In the data rows, 128 means zero.
Here are some numbered points:
[162 156  86 129 108 131 125 125 139 147 126 156 158 137 151  85  98 126
 138 151 126 180 119 117 168 106 104 133  86  98  94 120 149 137 118 140
 119 104 157 172 140 106  85 120 131 112 125 109 138 115  98  80 112 151
 173 139  98 121 119 105  89 121 120 152  93  98 120 139 133 106 109 125
  69 180  86 151 101 101 122 132  99] 0
[130  51 123 143 114 127 107 156 137 109 126 179 128 161 112 185 126 106
 129 153 175 133 152 164 151 177 146  72  82 136 152 149 138 134  19 109
 154 171 137 188 210 209 167 158 175 151  58 153 147  54  46 106 188 128
 139  89 118 114 176 111 151 119 152 124 188 136  82  90  95 105 117 159
 144  41 127  94 132 123  96 146 144] 1
[103 139 143 105  99 187 114 120 120 128  68 144 110 146 126 102  96 135
 123 146 112 125 132 143 187  87 133 157 111 130 132 147 140 113 143  94
 196 146 163 123  99 163 116 111 137 141 144 136 111  98 144  96 121 122
 126 113 187 127 125 124  97 130 125 144  96 139 109 112 166 137 129 113
  83 177 127 140 144 111 149 116 103] 2
[164 126  70 144 144  44  88 149 137  85 142 105 123 103 105  88 141 120
 137 151 126 107 152  73  90 157 150 159 122 160 139 137 121 155 174 142
  76 112 106 212 125  89 144 106 117 145 100 156 103 128 120 186 104  73
 106 103 113 159 109 103 165  87 127  87 108 121 148 111 122 101 107 118
 127 123  92 137 118 111 130 167 140] 3
[101 164 135 102 157  70  61 140 107  90 162  94 120  67 101 156  92  56
  93 157  96 157 104 175  87 124 141 169 122 163 127 142 140 188 242 107
  57 147  34  99  69  96 136 195  45 147 203 170 115  95  53  98 123 141
 131 148  23 158  77  51 156 130 238 121  71 198 178 161 120 128  58 134
 189  97 170 123 161  92  54 155 188] 4
[155  65  81 180 125  94 123 134 158 166  98  96 121  84  81 114 146 179
  65 123 136  89  97  95 137 125 131 143 106 131 134  87 118 130 125 120
 151 102 122 133 186 135 127 121 186 145 188  75 162 138 136 118 178 134
 144 140 176 144 115 117 162 150 128  86 136  85 120  70 103 111 168 128
 150 149  74  76 124 163 118 110  92] 5
[ 98 124 159  35 119 123 130 120 148  93 149 148 122 115 167 118  75 139
 131 114 155 179 104 152 127 135 106  80 145 165 169 147  79 168 163 144
  98 163  80 118 159 130 153 101  73 168 147 191 103  85 112 114 149 130
 117 131 136 132 108  95  97 131 145 117  99 142  58 110 141 111  82 100
 161  98 183 131 118 131 115 103 156] 6
[ 86  89 126 164 149 202 184 113 127 139 116 159 101 116 102 202 122 152
 112 192 110 109 142 127 174 100 175 104 107  84 153 146 121 164 107 104
 215 132 138 125 160 111 160  69 126 123  79 158 131 104  75 143 140 134
 111  50 169 124 127 100 137 174  90 137 130 139 142 115 116 123 126  96
 143 197  80 142 105 131 146 129 119] 7
[116 175 157 145  80 177 122 115 132 106 159 125  88 104 188  69 156 199
 112 110  93 110 118 160 154 158 137 174 104 177 111 113  86 137 124 150
 121 136 170 151  88 124 162  98 117  88 100 136 110 138 125 143 176 151
 112 126 142 116 154 195  99  95 123 131  97 164 135 132 148 181 103 109
  88 169 146 102 170 151 156 103  88] 8
[163 128 132 167  95 115 109 147  80 158 139 132 102 101  96 134 151 112
 131 149 123 115 135 145 106 127 109  99 167 188 135 142 122 179 104 100
 112 115 118 122 153 149 142 122 126 107  66  73 147  81 135 142 133  64
 105 135 131 157 180 139 158 141 134 110 111 111 141 118 142 109 150 153
 146 126  99 116 154 106 113 109 121] 9
[152  87  99 176  98 199 199  38 159 130 135 160 168 107 156  94 132 166
 187 102   1 114 178 106 182 103 126 203 148  23 137 173 133  75 140 120
 191 101 206 127  81  54  83  43 107 107 193  76 175 255 208 125 138 179
 168 113 179 105 150 181 105 138 118 131  29  90 182 118  96 154 121  47
   0 255 149 120  74 121 218  96  24] 10
[115  53 147 105 117 224 198  93 163 179 103 152 107 134 168 145 123 201
 146 133 114 131 103 183 198  91 126 124 109  19 143  73 175  57 115  92
 215 147 254 151 145  75 118  40 168  81 128 101 145 180 191  67 194 180
 167 116 218  62 157 174  84 101 165 159 103 173  90 162 185 145  99  73
  61 208 117 157 136 145 208 102  78] 11
[150  95 145 162 152 102 132 132 185 126 146 135 120  92 140 175 148 127
 126 144 143 143 189  92 141 117 124 125 119 141 128 121 105 136  97 101
 123 160 110 151 117 158 122 146 153 111 136 105 135 101 145 157 133 106
 104 106 150 111 114  80 178  82  84 116 116 100 125  80 122 156 144 124
 136 102 102 168  84 122  88 144 138] 12
[144 161  61 167 163   7 115 105 152  91 182  78 131 100  64 132 162  85
  95 115 126 101 114  55  64 159 124 221 178 191 157 124  94 116 122 152
  99 139 101 130 149  81  86 180  42 130 180  89 134 185 127 192  79 126
 148 103  79 129  89 123 148 132 110  77 158  61 220 178  51 144 123 142
 126  77  95 123  87 142  51 135 149] 13
[136 126 106 155  96 138 190 124 160 116 140 111 130 153 145 107 100 196
 189 108  93 145 128  79 177  96 145 218 152  78 141 175 138 129 156 168
 150 110 155 107  53  38 119 128 116 111 187  82  53 164 156 128 114 155
 165 147 186 141 110 130  86 116 129 190 115 122 198 182 158 107 137  86
  53 215 141 116  99 104 216  82 104] 14
[158 116  75 160  84 140 153 122 126 145 149 134 104 169 146  99 120 132
  91 145 154 155 155 103 113 151 131  96 111 152 143 165 114 155 117 172
 155 134 180 112 145 158 131 141 144 115 149 101 168 143 108 104 155 166
 166 114 150 116 154 155 144 116 159 126 133 109  91 188 115 169 146 139
 101 145 139 136 156 129 109  63 130] 15
[103  84 103 111  89 201 129 130 144 156  53 156  98 195 180 125 161 208
 139 107  89 144 145 127 220 111 134 120 110  67 102 136 107  78 103 198
 193 105 255 102 143 155 133  12 194  65 103 139 149 135 242 103 160 180
 117 117 165  90 153 172  72 113 102 142 120 111 102 125 134 198  98  76
 102 208 143 133 131 145 209 171  87] 16
[140 155 165 113 169  88 129 139  84 129 116 139 113  91 131 120 133 116
  83 110 178 149 142 107 120 121 124 121  83 190 124 110 103 158 125 127
  85 129 100 117 114 140 125 132 125 115 102  64 106 123  91 130  86 129
 101 145 114 160  85 125 155 168  88 102 140 154  93 122 124 134 119 206
 150 117 126 126 120 141 113 109 194] 17
[140 124 169 144 143 199 141 144 165 127 129 209  83 172 152 104 188 143
 174 190  95 122 155 125 146  57 100 157 136  21 116  99 149 107  93  98
 176 126 182 157  62 121 120  82 145 113  91 129  99 190 163  85 171 159
 120 124 176 119 196 150  97 147 171 184 103 119  91 101 109 130 100  88
  91 231  99 173 118 142 178 142  58] 18
[148  98 105 241 126 136 146 107 133  75 174 179 188 123  53  49 182 167
 138 192  77 120 129 113  99 165 123 169 174  90 149 108 184 131 125  76
 187  67 139 155  75  88  89 184  74 139 165  89 132 162  82 111 119 173
 164 128 131  93 157 159 125 111 145 166 104 107 156 160  93 120 109  88
  20 165  95 151  96  88  73 135  62] 19
[150 205 165  97 123  60  96 101  95  92 182 100  80  77 108 143 112 113
 106 125 124 182 117 143  91 117  75 100 140 115 131 109 161 138 177 106
  90 117 112 152 105 119 119 153  83 151 173 126  64 118  78  96 101 109
 148 136 131 154  84 100 142 147 137 194 114 133 141 137 151 127 104 156
 137 144 111 108 136 161  65 144 165] 20
[ 96 158 169  53 123  86  59 163 137 168 156 102 114 133 157 137 106 187
 106 112 140 128 166 166 148  99 144  71 142 124 107 127 108 179 140 201
 100 165  83 145 126  96 152 144 134 185  97 230  96 116 151 125 108 125
 123  89 144 141 107  69  87 116 133 106 129 141  82 108 141 114 105 207
 195  71 163 139 116 128 120  65 127] 21
[175  90 120 211 129 115 150 100 129  98 121 121 140 150 107 126 149 146
  92 146 108 143 150 127 125 101 100 185 110 151 151  74 122 109  92 101
 136 143  77 166 155 119 111 132 130 164 145 142 102 139 129 131 126 151
 142  62 115 140 158 102 151  93  77  74 109  70 125 131 109 137 145  66
 129 117  76 116 198 143  94 120 151] 22
[134 146 128 187 119 147 168  94 143 133 100 122 121  65 118  96 141 137
 197 147  99 102 119 117 121 111 106 165 123 103 121 138 104 143 189 156
 161 107 134 162 129  93 100 128  98 132 165 142 131 178 195 143 113 212
 142 136 121 133  94 185 117 130 158 111  93  85 166 149 142 124 119  69
  44 198 107 159 125 125 131 135 106] 23
[144 121 110 110 123  41  99 109 132  84 156  77 140 111 106 155  84  97
  74 117 150  67 121  98  85 118  86 168 186 213 153  97 106 132 113 114
  65 123  55 106 134 144 107 225  88 169 112 125 132 105 112 148  46  34
 127 148  77 146 150 106 154 143  96  93 189 152 145 152 127 127 120 164
 143   0 119  74 124 141 100 167 160] 24
[164 152 143 169 136  46 110 167  94 120 185 118 157 106 104 122 155 129
  89  95 156 116 157  83  93 100  93 172 163 200 146 110  95 119 149 145
  64  63  52 163 120 130 132 164 164 168  47 122 138 107 110 164 129  88
  78 128  79 157 108 134 167 122 162 103 187  69 157 120 117  79 116 196
 191  44 183 144 177 114  27 132 158] 25
[ 65 212 113  78 147 111 142 103 110 137 193 157  88 132 171 184 136  83
 181 115 111 144 129 193 109  95 123 161  99 102  96 157 108 167 185  94
 114 168  71 123 113  91 145  78  68 114 145 161  83  73 134 126 110 197
 163 125 123 117  89 110 100 118 164 167 105 128 152 103 168  83 136 101
 141 154 135  96 122 133 126 109 140] 26
[134 115  87 168 138  95 177  45 154 115 138 138 165 115 141  81 133 130
 172  94  78 109 168  98  79  67 136 155 136 121 160 149  91 117 135 108
 111 136 152 118  87  77 113 152  78 111  99 121 126 200 103 127  88 186
 129 139 161 154 123 155 133  85 144  59 151 147 208 146 148 116 153 108
  64 208 145 106  97  98 154 107 139] 27
[156 203 138  45 117 219 146 119 123 167 142 226 101 189 200 143 138 168
 142 153 112 225  88 157 175 150 118  82  80   3  77 121 165 144 147 112
 164 156 200 108  77 142 149  35  86  93 127 158  94  75 133 105 130 202
 128  92 132  97 100 115  93 149 166 205  21 200 147  93 159 108  52  79
  73 245 151  75 153 143 224 103  64] 28
[150 156  95 156 157  79 142  81 149  97 140  98 177 100  93  70 131  96
 122 139  59 126 124  97 141 134 116 219 161 135 146 195 142 185 180 118
 142  89 146 135 106 122  86 127  87 107 171 126  96 202 127 131  70 195
 175 157 148 102  99 139 146 109 115 130 122  83 198 154  66 103 114  65
  43 201 101 181 110  86 111 131  69] 29
[170  65  61 158 126 155 121 111 146 114 136 104 144 113  93 112 186 139
 103 123 113  96 166  82  76 144 112 154 194 116 141 139 138  80  67  97
 175 122 123 135 137  85 147 137 125 118  84  92 171 180  93 120 123 133
 160 126 139 151 154 160 141 148 123 107 122 104 108 141  88 149 168 128
 165  96  62  85 113 125 122 127 160] 30
[139 147  79 170 138  85  85 151 133 122 163 143 110 120  54 196 138 110
 145 130 148 164 132  69 121 134  87 108 136 193 131  82  65 146 120 118
 189 127  57  98 182 137  95 169 128 162 144 151 142  75  34 143 137 115
 138 122  94 146 162  93 140 124 135 111 172 126 119  89 105  93 150 166
 162  83 116 168 150 119  66  82 153] 31
[160 104 105 168 152  63 102 128 107 100 131  85 124 107  49  90 128 102
 151  67 197 108 116  68 120  99 111 192 177 188 104 134 112 192 138  92
 102 118  59 107 180 123 136 197 128 187 122 125 137 178  81 139 114 104
  78 141 127 157 125 100 120  99  99  69 159 145 126 141 129  92 142 187
 165  89  74 185 146 115 102  61 155] 32
[121 113 133 117 117 237 137 154  65 128 149 179  95 204 173 156 132 126
 114 155  62 125 159 141 177 140 171  77 146  30 145  92 125 124  83 147
 161 137 198 124 150 127 147  98 125 114 103 103 127 141 179 131 135 145
 152 104 146  77 146 177 102 172 134 143  70 154 109 163 144 158 150  92
 124 225 117 107 149 149 203 110  60] 33
[ 87 154 153  78  83 158  51 178  87 125 110 126 150 148 185 182 118 116
 149 101 165 137  91 178 147  83 133  77 113 145  80  90 102 140 103 129
  86 125  87 103 148 177 104 122 109 117 109 212  85  64  91 163 145  65
 122 134  98 177  98 102 141 117 147  59 120 170 108  89 130 131 119 191
 192  20 207 111 117 119 174 131 197] 34
[136 140  93 103 117 158  74 159  73 116 150  71 108 123 108 141  96 137
 156  22 138  92 154 197  83 110 147 107 182 160 147 134 140  97 133 165
  63  84 137  92 174 147 164 141 138 181 114 156 145 157 147 136 106  64
  88 204 145 151 157 111  96 106 113  77 153 151  95 138 147 124 134 153
 201  52 145 117 114 130 125 126 157] 35
[154  97 115 196 138  56  78 161 151  92  96 104 209  45  89 157 145  60
  86 135 152 123 216  35 101 162 145 150 142 221 135  88 106 146 121 134
  72 129  75 138 125 134 138 206 174 146  78 114 128 143 138 144 140  83
  93 159 117 169 182  84 159  89  73  98 172  61 140  97  85 120 151 157
 160  64 106  81 137 139 122 148 207] 36
[131 230 119 144 149   5  86  91 189 143 206  74 176  57 152 154  95  61
 127  93  85 128 107 103  74 155 162 215 151 243 131 165 104 196 195 121
  40  67  41 102  61  65 107 180 116 128 191 157  87 189 157 149  37 127
 110 192  74 208  50 110 153 137 119 128 161 152 180 148 120 135 119 142
 123 123 132 154 134 149  89 103 200] 37
[108 138 119 144 145 106  76 133 122 122 152 165 122  98 145 164  68 112
 106 105 115 140  99 172  89 124  96  94 132 130 143 178 171 165 180  83
  60 104  73 148 104 168 198 148 131 129 151 163  97  85  60 155 123 160
 127 156  83 141 119 168 124 141 161 155 133 149 123 122 134  62 138 137
 180 153 129 157 146 105  75 170 171] 38
[103  84 127 179 111 230 253  98 106 180  69 119  84 223 232 158 152 162
 220 160  64  86 104 124 187 144 105 116  80  64 149 132 124  42  42 119
 254 175 251 124 115 150  92  28 167  89 138 108 100 144 173 109 229 200
 125  85 218  99 176 182  93 141 151 175  82 131  87 146 146 197 110  37
  61 180  81 114 106 160 230 122  68] 39
[106 133  93 153 131 179 175 107 159 130 154 197 111 171 168 101 181 140
 148 136   0 138  80 194 138  73 101 156 106  57 100 155 122  90 121 110
 181 100 219 117  35  78  48  60  74 117 150 122  93 199 140  83 150 192
 165 112 158  88 111 165 134 121 128 192  76  80 221 137 160 119 105  18
  61 255  91 163  85 135 124 143  88] 40
New points follow, each followed by the numbers of its three nearest points above, looking only along the 4 directions in which the numbered points spread most, nearest first.
[201 139 117 161 128 112 147 124 175 101 102  87 145 105 172 137 154 135
 150  52 135  61 129 108 159 129 169 146 154 182 162 161 120  86 147 145
 108 133 183  76  83 125 103 179 176 148 139 146 152 213 250 133 126  67
  90 122 172 169 126 188 100 137  68  89 156 127 179 123 100 157 185 170
 115 130 121 128  82 146 157 127 125] -> 27 5 35
[156 147  71 160 220  62 183  68 161  98 141 103 131 121  70 129 127 126
 147 146 100 166 122 116  87 117 100 184 196 102 117 153 147 119 171 101
 141  92 121 154 116  27  76 166  71 122 171 112 111 166 113 101 124 176
 122 181  76 124 109 135 179  92 171 119 102 133 182 204 117 145 134  71
 106 194  88 135  66 117  38 174 111] -> 29 27 19
[ 93 164 120  88 120 107  87 137 111 136 129 165  90 103 175 159 154 149
 158  85 151 134 122 153 157 110 129 169 119 123 104 136 138 124 119 141
 128 136 167 153 125 113 120 115 125 104 148 149 152 126 166 112 113 137
  92 131 154 128 104 183  75 105  64 146 130 152 150 125 154 124  98 204
 100 167 196 116  66 125 152 110 151] -> 8 2 6
[115 108 114 132 147 195 152  89 118 151 138 151 130 151 123 102 146 115
 123 137 139 151 143 110 124 141  99 188 125 102 151 127 135 147  62 117
 162 162 143 107 114 138 103  95 158 120 102  96 159 158  70 118 156 129
 112  99 128 107 153 151  80  91 132 134 121  91 124 115 106 126 135  95
  99 158 127  97 119 145 173 156 107] -> 15 7 0
[124 152 162 125 161 118 126 135 131 115 196  94 131 117 124 141 145 112
  79 177  94 122 109 152 125 111 174 155 121 127  80 140 110 136 170 128
  94  97  68 116  96  79  81 175  64 129 135 120  56 102  93  99  87 126
 116 145 101 145 142  88 127  94 150 143 122 119 163 124 108  79  92 154
  97 160 187 139 156 139  86 140 175] -> 20 38 3
[ 80  67  90 117 147 183 156  94  97 182  71 120 111 150 180 114 150 146
 129 139  90 134  79 173 169 116 127  78  62  34  97 126 139 114 142 127
 221 125 164 104 120 141 158  26 118 102  86 125  79  95 122 112 132 135
 129 139 187  76 109 133  90 144 145 169  91 120 107 152 184 112 110 140
  69 215 121 145 102 151 206 151 161] -> 33 2 18
[157  78 100 153 111 112 144 111 140 153 112 115 160  86 126 106 162 108
 156 122  98 142 141 150 161 139 118 143 185 138 160 121 163 154 130 103
 128  85  72  93 138 112 122 174 123 121 149 120 131 146 144  93 122 124
 140 131 109 125 156 141 168 134 123 132  99 109 173 114 119 120 139  89
  83  97  77 144  93 105 134 115 130] -> 22 12 3
[109  87 131 157 156  92 103 139 110 151 115 103 188 105  99  94 123  82
 109 122 127 177 177 107  83 159 151 106 135 193 120  96  85  98 180 135
 133  98 118 119 121 143 118 190 156 125 165 203 143 130  67 129 140 113
 125 141 129  79  93  87 133 168 120  59 151 156 136  97 122 112  88 141
 156  81 113 142 117 124  83 129 152] -> 17 3 9
[110 135 147  99 105 158 158 155 130 147 119  92 148 174 176 112 174 150
 125 146  98 159  60 151 193 133 125  97 110   9 112 143 180 139  98  95
 191 126 188 122 106 115 136  19 110 114 172 112 101 173 185  86 157 182
 135  93 136  58  98 183 132 159 173 157  88 119 117 121 151 122 114  65
  60 192 109 118  96 166 194 146  92] -> 18 33 2
[138 124 165 158 111 170 139 101 151 110 110 153 117 164 130  72 136 123
 119 159  94 133 148  90 169  99 113 120 166 125 115  93 125 103 110 130
 192 113 161 153 127 121 153 138 118  96 138  94 162 139 129 131 178 124
 162 125 120 129 131 113 158 148 156 162 123 133 151 131 119 186 118  87
  90 112 135 136  97 134 159 114  99] -> 15 0 2
[131 144 105  47 142 147 102 136 118 108 153 108 142 164 162 154 113  66
 126 115 114 158 106 169  76 128 126  82 151 109  97 122 125 181 161  61
  80 137 151 125 100 124 140 157 104 116 111 173  83  79  67 131  94 137
 153 154  89 170 129  97  82  98 165 116 125 146 121 144 152 151 100 109
 160 137 154 151 149 162 122 137 130] -> 6 38 20
[ 97 122 105 108 152 121 161 101 148  96  84 140 132 139 131 129  93  95
 137 111 128 119 149 155 100 125 158 114 143 104 107 149 151 137 130  93
 145 109 161 133  90 104 117 123 113  87 143 170 155 134 177  90  94 194
 153 114  95  89 118 122 148 169 155 150  79  85 133 122  77 145 163  93
 155 135 131  99 116 130  89 143 120] -> 0 15 2
[147 155 172 111 108  22  96 122 105 125 131  80 131 130 138 128  53 159
 100  48 129  94 130  73  82 134 141 138 174 209 112 145  33 103 148 163
  61  84 107 116 162 125 121 114 156 177 103 132 167 150 167 138 135  63
  94 160 102 155 120 111 119 129 109  77 190 161 128 183 123 124 161 234
 182  26 162 102 121 119 121 135 148] -> 35 24 32
[173 194 132 158 110 125 138 117 143 118 112 131 148  92 144  77 158 124
 150 126  83 167 140  94 169 140 104 137  99  57 132 178 151 105 141 166
 113 140 187  99  58  52 106  59  94 103 181  87 166 233 143 104 141 174
 129 122 148 101  96 190  89 150 112 141 101 112 149 219  63 176 141 105
  50 253 104 146 110 150 175  92 104] -> 14 23 27
[127 128 148 113 112 182 137 157 118 158  68 166 111 113 124 179  98 113
 114 136 182 121 101 125 104 113 154 110  70 142 133  81 128 115 127 153
 118 129 109 106 148 190 133 129 139 130 110 117 132 100  81 156 150  53
  98 108  81 139 124 103 119 129  99  98 122 177  84 111 136 135 128 113
 129 114 151 129 128 134 151 165 147] -> 9 17 12
[132  80 123 196 130 152 125 145 116 104 119 120 126  93 105 137 155 143
 136 169  93 107 101 101 183 100 127  94  79  50 131 152 165 135 123 106
 138 150 181 140 163 161 109  99 143 116 157 132 137 109  80 138 134 147
 126 131 104  78 154 153 157 119 125 184  93 107 131 118 125  78 157  95
 101 235  63 127 149 159 124 127  98] -> 7 0 15
[106  99  84 132 131 165  84 134 144 119  65 135 135 167 131 127 188 166
 102 120 108 115 133  78 155 121 141  97 122 137 105 111 130 126  97 139
 186 135 166 157 161 136 116 109 136  76 104  64 190 116 126 125 141 158
 125 109 192 157 149 156 144 153 110 107 107  73 157 125 133 117 145  92
 116 142 114 113 112 114 117 130 146] -> 15 5 7
[167 110 103 172 126 179 158  47  96 123 143 184 148 129 157  89 126 162
 177 209  27 137 149 133 148 114 109 117 147  60 126  98 125 136 151 118
 168 160 227 109 135  88 131  82  86 145 194  62  90 135 158 108 152 195
 218  91  84 132 148 194 138 149 138 172  70 136 191 151 149 159  87  92
  69 255  83 157  94 122 141 108 101] -> 40 18 23
[115  78 168  63  96 198 140 127 100 181 100 171 118 142 161 163 163 131
 105 158 141 157 101 132 164 114 189  71  92  33  96 120 149 102 118 105
 191 173 176 113 132 200 153  85 147 158 149 196 150  97 108 141 158  95
 118 126 152 106 172  76  92 126 116 147 132 151  71  81 167 139 103 104
 145 143 120 183 193 136 134 150  80] -> 7 2 33
[130 146 117 147  76  79 142 145 109 155 135  84 167  76 118 116 114 150
 168 111 135  99 170  61 146 140  83 119 158 197  95 142 125 119 150 126
 109 115 130  82 145 109 116 148 191 140 111 140 153 112 127 145 112 140
 105 145 135 111 146 122  92 139 181  75 115 148 162 104 154 102 142 152
 128  69 165 126 163 117 106  97 159] -> 17 3 9
[132 125  97 137 206  44 119  67 114  91 139  64 114 115 151 133  81 136
 149  50 121 100 170 127  99 142 146 126 154 191 149 139  48  91 115 175
  78 103  86 117 107 121 164 169 130 157 142 110 109 165 139 164  81  73
 151 177 157 167 136 109 121 143 130  93 130 119 110 138 137 173 150 181
 136  47 101 153 121  97  89  72 186] -> 32 35 3
[131 144 145 128 116 213 201 103 113 152  66 196 108 186 193 143 105 174
 152 103 115 147 128 168 197  70 138 119  85  14 104 152 124  92  65 123
 151 193 221 107 154 149 127  86 153  97 124 113 156 106 166 162 172 152
  95  69 131  96 169 154  95 141 109 136 140 131 111  88 182 159 133  37
  66 191 142 137 135  86 254 152  88] -> 33 11 16
[161  76 158 143 150 141 189 161 104 143 109 167 129 135 132 118 160 141
 141 198 121 132  63 145 126 131 126  80  67  93 122 144 149 115  64 157
 161 161 178 175 133 122 115 147 135 119  79  94 132 112 148 119 141 202
 149 106 123 115 170 125 127 137 130 110 104 103 145  98 107 131 115  89
 119 209  63 148 122 185 124 171 117] -> 7 15 0
[144 104  72 110 134  93 150 151 132 103 130 171 138 124 129 105 133 103
 110 164 173  87 160 109 155 120 138 141 112 149 121 115 102  82 101 122
 178 136 151 123 135 134 139 135 142 101 103 119 135 154 144 103 177 177
 129 144 159 133 161 146 166 179 123 145 109 116  87 152 174 143 186 137
 101 227 119 153 136 115 171 145 119] -> 15 7 5
[ 83 122 178  69 141 182  76 171 102 140 129 171 121 120  88 146 111 178
  75 188 147 122 129 134 150 117 109  73  98  91 128 167 153 144  93 129
 151 139 114 160 133 118 143  61 126 114 123 129 114  85 103 113 168 154
 139 109 161  76 102 123 154 130 155 184  69 110 115  99 151  76 122 112
 115 177 126 136 126 169 117 145 107] -> 7 2 0
[124 176 117  91 170  81  87 152 158 158 155 178 175 122 141 152  90  91
  93 160 144 115 119 115  96 139 130 112  73 156 131 118 154 154 145 129
 100 152 105 111 113 127 139 157 167 198 126 152 129 107 111 118 135  80
  80 145  95 158 137  79 139 118 117 113 165  91  88  71 130  90 117 191
 149  50 112 117 121 125  73 160 166] -> 17 31 9
[154 123 107 143 160 142 211  49 169  88 123 172 146  83 145  85 104 143
 133 190  31 132 176 112 101 123  48 201 127  32 145 138 152 126 176  72
 145 110 208 142  54  91 105 129  68  87 144  29 110 164 103 101 152 222
 201 132 120 125 125 203 180 103 186 173  55 101 201 185  68  98  70  21
  53 245 104 161 121 123 125 156 107] -> 40 19 29
[105 154 176 119 170  95 117 159 115 100 138 107 114 128 156  91 111 149
 113  74 123  85 162  91 126 118 165 189 151 172 177 159  90 102 193 113
  44 131 111  83 110 114  79 196 156 147 139 118 115 181 155  95  99  86
  72 177 116 150 145 158 100 106 152  57 182 122 139 161 136  83 149 210
 146  71 176  92 142 127 135  76 151] -> 35 17 3
[141 153 106 126 137 212 176 120 154 136 129  79 108 105 150 158 152 133
 195 147 103 105 151 153 151 104 135 133 102 135 153 151 158  74 136 112
 163 131 164  96 132 142 123 107 168  93 102 109 112 135 155 101 124 114
 122 234 164 128 150 125  82 133 123 142 106 141 143 134 155 142 157 164
 107  88 141 112 131 114 196 109  81] -> 8 2 15
[174 104 102 172 123 133 125  80 135 125 109 179  99 128 102 126 152 107
 117 182 145 137  88 149 116  97  79 153 118  59 146 149 156  80 111 175
 151 122 167 124 109 101 148  89  97  99 137  84 159 147 166  80 114 160
 123  75 133 105 141 177 112 115  82 156  93 109 154 149 154 130 166 114
 110 145 124 105 148 168 136 174  58] -> 0 15 2
[110 167 124  69 168  90 154 105 127  94 134  54 121  95 155 106 111 100
 115 174 117 129 111 172 108 127 120 146 152 164 107 133 100 193 178 146
  86  80 114 127  47  94 127 169  58 156 160 118  89 116 144 167 113 135
 137 100  40 121 115 138 166 141 113 112 148 178 169 113 148 114 141 126
 145 121 149 210 117 113 102 102 193] -> 20 3 38
[129  89 145 107 113  76  92 189 170  97 136 118 121  87 126 108 129 104
  66  89 180  98 147 123 136 107 172 126 132 177 135  67 118 135  59 189
 104 147  76 137 151 100 112 154 173 110  80 152  88 103 180 181  89  53
  87 168 162 138  76  94 119 139  77  78 129 130 105  78 159 133 137 187
 136   0 128 107 108  94 127 103 179] -> 35 17 24
[151  77 119 115 147 215 190  84 104 130 165 142 147 191  81  80 166 115
 127 196  87 173  99 108 190 104 105 137  90  89 147 122 170 103 102 133
 169 108 153 128 105 160 142  93 135 131 161 126 139 165 139 105 124 143
 208 141 129 106 133 169 158 107 131 184  69 102 130 134 139 128 137  16
  68 182 138 159  99 129 140 108  87] -> 18 0 7
[127  84 123 160 118 176 144 196  93 112 103 166 139 193 110 112 142 116
  99 152 166 117 143 116 113 162 156  49 134  91  87 100 141  78  99 119
 183 196 150 143 226 190 158  77 196 142 110 154 173  39 109 131 151  90
 132 141 162 146 150 124 165 137  97 132 128 104 117 108 147 159  91 111
 174  78 145 153 109 145  99 149 138] -> 1 7 9
[139 177 229  20  84 242 187 101  81 163  55 151  53 124 248 117 169 131
 153  83 109  76 133 188 226 133 149  87  93  80 126 150  54  65  44 149
 124 147 177  89 188 121 198  91 203 169  94 173 138 138 222 107 173  81
 125 106 194 101 143 118  66 173  96 134 110 151  85 113 136 164 167 131
 162 104 209  73 167 160 249  90 129] -> 16 33 8
[136 157 121  86 206 107 107 113 141 108 151 129 164 133 132 125 149 128
 115 104  84 114 138 144 130 170 100 143 165 146 146 109 111 172 207 121
 114 110 100  76 124  95 117 163 109 140 159 113  83 154 119 135 149 154
 138 125  77  91  88 160 131 151 171 145 139 111 176 162 125 103 114 121
 101 134 174 109 137 174  98 118 164] -> 20 3 0
[116  70 121 147 109 191 109 124 129 140  90 158  82 134 170 168 129  68
 142 194 167 136  80 124 173 112 110  78 125 125 105  89 129  96  70 143
 175 145 119 164 142 179 182 133 180 125  36 174 173   0  61 110 190  79
 127 132 178  96 184  84 172 100 104 145 163 112  78  87  68 140 151 145
 180 104 140 114 149 155 118 122 144] -> 1 7 9
[ 71 195 115 106 169  38  72 173 170 139 168 101 142 144 115 140 101  61
 110 115 148 167  53 145  89 107 154 169 102 192  83 170 166 140 250 115
  48 108  46  86  56  44  95 144  81 159 171 254  46 106  53 127  71 131
 177 195  49 123  50 115 141 101 137 106 141 170 186 123 124  47 133 161
 136 100 224 145 125  68  88 181 213] -> 4 20 37
[143 128 135 123 177 111 124 102 108 131 133 148  96 148 100 107 139 133
 154 198 141 164 107 148 129 111  79 135 116  68 106 149 190 193 181  45
 136 127  89 174 123 119 106 100  60 109 142 129 103 121 159 157 115 181
 171  96  73 134 127 120 133 154 173 157  98 134 148 134 108 129  88  24
 102 255 152 131  97  77 148 174 101] -> 0 26 23
[ 80 111 170 109 109  93 100 148 117 140  86 155 142 156 145 130 128 153
 110 125  97 108 103 147  99 113 153 114 139 125 133 105 123 133 108 107
  91 146  72 107 122 125 124 160 100 177 180 109 153 120 177 113 116 146
 182 108  77 138 131 163 128 132 127 108 151 166 134 118 124 106 121 154
 167  52 151 140 154 125 115 127 178] -> 17 9 6
